One vector is turned by the same rotation once a step. Each row is the vector after some number of steps, and that number follows the row.
The counts run from 0 to 194.
115	118	100	109	106	94	114	115	126	79	77	112	102	122	119	77	114	114	107	111	89	112	128	113	97	91	100	112	79	114	104	73	141	123	109	93	83	80	63	95	83	107	132	98	81	100	68 -> 80
123	108	95	102	108	88	96	127	123	71	76	114	109	138	107	67	107	117	96	109	84	100	131	100	87	97	78	98	128	129	96	70	116	119	103	93	79	75	72	98	89	101	131	105	86	95	91 -> 62
108	123	93	97	106	112	111	106	127	78	74	110	100	116	130	60	93	127	85	100	90	107	138	111	95	118	120	89	98	116	105	85	128	121	87	103	100	68	72	108	96	112	137	89	98	89	89 -> 188
114	124	79	104	103	95	94	119	105	60	87	104	66	139	138	78	96	114	102	105	98	102	124	88	103	100	70	115	112	124	94	76	125	113	92	98	85	70	74	95	88	97	120	98	102	87	91 -> 149
106	136	96	122	109	103	110	98	118	90	86	123	81	125	120	79	90	113	115	116	96	104	140	100	92	109	90	138	88	132	107	85	133	103	97	89	70	87	71	90	78	101	122	92	90	83	80 -> 3
116	115	78	103	105	94	103	121	130	70	81	101	102	130	106	76	107	120	98	108	82	99	122	100	98	99	86	98	114	133	96	63	129	117	97	102	82	68	69	95	74	103	119	106	89	97	75 -> 69
108	120	97	97	106	102	111	106	125	73	64	114	97	123	119	63	95	120	80	109	90	111	136	112	92	115	120	92	97	122	105	88	128	125	89	98	101	74	72	113	104	114	137	92	98	93	93 -> 187
108	124	97	107	110	92	97	127	105	73	74	114	71	145	146	82	105	113	113	100	96	107	127	89	91	101	70	108	113	122	96	86	116	117	90	102	85	75	76	106	99	105	122	101	102	81	100 -> 143
88	115	95	120	118	107	111	105	120	83	82	103	85	113	119	61	103	129	92	118	89	95	151	108	89	114	102	122	101	118	100	97	129	119	81	90	87	85	75	107	111	112	126	78	97	71	104 -> 111
96	117	88	123	123	120	110	98	112	84	87	106	71	133	124	82	108	128	122	108	99	99	145	95	91	114	88	126	105	112	91	89	115	112	101	83	64	94	66	89	89	111	127	91	111	81	92 -> 15
109	108	88	97	107	119	103	100	129	61	75	104	98	128	116	69	114	127	97	108	95	100	130	94	96	112	105	89	94	106	99	72	123	118	104	83	90	84	61	103	99	103	155	100	106	102	77 -> 176
116	115	76	100	111	92	105	124	118	70	77	101	101	135	116	71	104	125	93	101	87	103	130	96	99	103	80	90	131	133	95	72	118	117	100	105	88	68	66	104	80	100	124	107	98	98	87 -> 64
123	114	86	102	101	94	88	117	112	62	80	115	97	135	106	69	95	122	94	109	84	105	140	93	96	111	81	99	128	121	106	68	103	109	99	95	78	78	76	107	84	93	135	111	95	94	94 -> 56
87	117	86	126	121	96	115	105	113	86	74	104	85	115	116	66	104	129	92	126	82	104	154	108	96	113	101	122	104	117	103	94	120	124	78	105	89	85	78	117	103	110	122	89	97	73	108 -> 116
120	114	92	105	112	87	97	130	125	72	87	106	106	130	121	61	113	118	93	109	89	97	126	98	93	92	74	96	118	131	100	76	134	120	111	96	86	73	66	101	96	98	130	103	85	92	83 -> 66
114	120	104	103	97	100	106	105	131	79	70	122	105	117	106	64	91	116	88	111	81	108	144	115	89	114	117	102	96	125	109	79	124	121	90	93	90	74	81	103	96	115	134	89	86	84	95 -> 191
121	109	88	105	116	87	100	125	117	71	71	107	105	138	111	74	105	119	91	104	85	110	130	102	93	101	83	94	131	133	93	72	114	124	101	101	82	70	72	102	80	105	123	107	90	97	93 -> 63
109	105	88	99	108	117	110	107	129	69	61	110	97	135	105	80	105	127	98	105	88	112	129	107	92	114	119	85	100	114	95	73	116	124	96	91	92	79	71	101	90	115	145	97	103	100	84 -> 179
105	119	97	122	105	91	95	118	112	78	69	128	88	143	120	88	110	115	116	125	80	109	139	88	92	108	79	118	111	126	114	72	97	109	89	97	76	93	82	115	105	99	128	113	96	74	99 -> 133
111	124	81	105	107	96	113	111	124	75	81	101	97	120	127	79	109	121	102	106	91	107	125	105	109	98	98	108	89	120	107	70	145	117	104	105	89	75	53	99	77	104	125	101	99	105	61 -> 78
88	124	80	133	111	112	104	101	121	81	92	104	88	109	122	66	103	131	102	123	84	91	156	101	102	115	92	124	96	108	115	83	116	112	84	102	82	86	76	109	101	101	123	86	98	73	99 -> 118
103	119	91	122	110	91	101	118	107	78	61	123	81	148	124	91	107	118	114	116	80	116	139	91	96	110	84	114	113	123	109	74	96	113	88	104	81	90	84	117	97	102	122	113	103	75	103 -> 134
89	121	91	107	116	122	119	98	123	84	84	102	82	121	124	65	92	134	93	103	98	102	143	100	92	120	112	110	105	123	92	95	128	112	86	85	82	84	70	104	94	111	130	82	109	80	94 -> 104
108	122	96	108	110	111	120	101	122	85	77	115	94	123	128	83	102	124	116	97	93	118	131	109	100	104	109	106	82	106	105	75	133	117	110	91	80	81	58	98	77	104	136	100	94	101	66 -> 86
120	120	76	105	105	85	96	111	105	50	87	100	69	136	117	80	93	114	97	112	99	106	122	98	101	97	81	124	112	122	90	70	131	116	95	97	80	76	68	90	79	101	126	96	93	96	87 -> 154
120	114	88	102	113	93	97	124	109	73	80	110	102	135	127	66	103	126	94	97	85	107	138	94	91	106	78	91	131	119	97	77	108	119	108	104	88	71	71	105	90	95	131	108	99	95	91 -> 59
95	115	79	114	105	112	98	104	114	56	76	97	65	126	130	80	109	128	101	117	93	96	135	95	100	111	95	110	93	95	101	77	113	125	76	101	91	77	77	110	107	108	132	91	112	73	100 -> 33
123	112	95	106	98	89	89	115	102	61	74	122	94	137	114	73	95	117	101	113	80	118	147	105	91	107	85	109	116	104	109	71	95	120	94	95	84	78	86	111	98	97	140	107	89	85	103 -> 49
93	126	78	125	109	100	107	104	114	73	81	110	84	117	122	72	111	129	97	130	84	100	153	94	106	116	91	128	98	115	120	81	112	113	84	104	87	94	71	118	105	93	122	102	105	74	97 -> 123
119	102	88	109	111	97	101	106	110	57	86	101	89	133	108	71	116	117	110	116	97	107	136	106	89	93	88	118	94	96	96	75	126	129	113	82	80	86	65	87	90	101	147	97	87	102	82 -> 164
107	117	93	109	98	95	94	112	103	56	77	111	79	127	128	70	104	119	96	119	87	112	146	104	96	104	96	113	93	94	114	78	111	127	88	99	96	76	82	113	114	107	140	96	98	77	107 -> 40
118	108	78	106	111	100	100	104	108	56	93	98	84	128	116	71	111	124	103	112	101	103	131	99	98	96	84	121	99	96	96	71	128	122	113	86	81	83	61	86	86	95	143	98	90	105	79 -> 163
108	107	82	97	114	117	107	103	123	64	69	102	97	131	123	74	114	133	99	104	97	109	129	97	97	111	108	90	96	101	95	77	121	126	104	92	92	82	60	104	95	106	151	101	110	105	78 -> 175
93	122	91	130	111	94	104	108	112	83	78	120	91	118	123	74	118	121	107	129	87	102	151	98	98	112	84	128	95	110	118	83	110	116	91	103	86	94	76	117	114	97	126	99	97	74	102 -> 124
121	106	82	105	111	81	105	110	102	53	76	102	80	137	108	78	107	117	102	115	99	115	126	108	96	91	87	127	106	106	87	77	126	130	103	93	81	83	69	88	83	105	133	99	88	105	87 -> 160
